One turn moves every row onto another: examples first, then more rows asked:
Vured: [ 17 -17  17 -19  -2 -33   1  17 -34  19   7 -22  -1 -13  27  -3   5   4]
rasov: [  5   3  12  26   4  -1 -16  -3 -20  11  30   1  15 -11  -4  15  13  -9]
teza: [  1   7  19  26 -13 -12  15   0 -14  27  -5  22   2  -2  -8  23  13   2]
Pak: [ 28 -12   7 -21  -8 -18  14  16 -26  16  17 -30   2 -16  29   1   1  24]
Vemo: [ -8  21 -16  23  -7 -14  -7  -3  -4  11  11 -17  27   8  -6   1  15  13]
Soz: [  2   7  25  30 -13 -15  12  -3 -14  23  -6  24   0  -4  -5  24  11  15]
muv: [ 40  -7  17 -11   3 -14   9   8 -26  11   5 -13  -6 -21  37   5   0  35]
Zol: [ 33 -15  29  -2  17 -21   6   4 -27   9  -3  -8  -5 -18  38   2   5  28]
meka: [ 37   1  -4 -13  -1 -22   8  11 -26  20  -5 -16  -1 -10  38  -6   0  15]
Gefos: [-10  -9   7  29  10 -14 -10  26   5  11  21 -23  10   3  -6  11  12  45]
lanid: [ 28  -7   6  -8  14 -26   8   9 -27  17 -12 -13  -2 -10  37  -9   7   3]
vid: [  5  14  -7  30   8   3   1  -8 -10  10  16  -7  25  -1   1   7  15  -5]
Nagod: [ -7  -1  21  23  -7  -9 -18   0 -16   7  40  -9  17  -9 -11  17  11  17]
radu: [-10 -18  19  27   8 -18 -28  31 -12  19  26  -8  -2  -2  -5  14   7  17]
fol: [ 13 -19  15 -19  -3 -27  18  18 -23  12  15 -38   9 -13  22  -2   8  27]
tuluz: [  7 -11  12  38  28  -2 -16  21 -11  21  13   4  -1  -6   5  13   9  -1]
zil: [ 3  8 17 30 -9 -7 28 -4 -2 19 -5 13  9 -2 -8 22 16 26]
Gifat: [ 13  -5  10 -14  -5 -40   3  14 -19  11  -5 -29   3  -2  26 -10   7  44]
revok: [ 21 -13  28 -13  -1 -39 -11  13 -30  12   0 -12  -6 -13  30  -3   1  34]
vod: [ 29   0   6 -17 -10 -32   0  13 -22  14   1 -21  -1 -10  32  -4  -1  45]
gop: [ -9   5  17  21 -24 -16  26   3  -3  19   5   2  12   0 -16  24  15  28]
zadon: [-11  10  12  21 -25 -21  23   4  -5  24  -2   4  10   3 -16  20  16  29]
fovol: [ 10  17  11  38  11  -6 -14 -15  -3   2  10   5  17  -3   5  10  13  36]
siso: [  4  -4  -7  38  29   1   5  20   6  16   8 -16  14   4   4   6  14  11]
dakor: [  5  18  11  32  -1 -21 -34 -10 -17  10   6  16   9   0   6   7   9  19]
vovur: [ 25   0  -3  -7  10 -28  19   8 -14  12 -16 -25   8  -6  34 -11  10  28]
seze: [ 35  -9  11 -12   1 -12  20  11 -21  11  13 -26   2 -19  33   4   1  34]
Naku: [  7  -2   8  40  25 -14 -28  18  -7  20  -4  10  -3   0  11   7   7  13]
forev: [ -8   7  22  19 -27 -24   6   6 -15  25   0  16   2   1 -14  22  13  19]
vum: [ 31  -9   4 -21  -8 -23   6  17 -32  21   6 -20  -2 -14  30   0  -1  10]
gete: [-10   1  22  18 -27 -21  11   6 -17  23   5  12   4  -1 -16  25  13  13]
sofed: [-10  -6   2  25   2 -28 -34  32 -12  23   9  -6   0   6  -3   4   6  16]
tepi: [ 9  0  1 42 30 -6 -6 15  7 12 -1 -8  9  4  6  8 12 37]
kitid: [ -4   9  14  30   0  -6  -4  -7  -3  -1  29 -13  22  -4  -5  15  14  44]
bes: [ 33   2  -6 -14  -3 -23  11   9 -19  16  -8 -22   1  -7  36  -5   2  33]
Mirun: [-10  19  -2  20 -16 -28 -32   2 -16  12  11  -3  17   7  -4   2  10  17]
Pogu: [-13  -3 -10  24   7 -20  -8  31   5  18  12 -27  14  12  -5   3  13  26]
suzap: [ 35  -5  17 -13  -6 -27  -3  12 -29  15   4 -12  -8 -15  34   1  -3  39]
bina: [  1  11   8  29 -11 -11  28  -4  -4  21  -9  11  11   1  -8  20  18  17]
zezap: [ 26 -12  17  -6  17 -15  27   7 -16   6   5 -28   7 -16  32  -1  10  33]

teza -> zil
kitid -> Mirun
And these:
vum -> muv
Naku -> siso
revok -> lanid

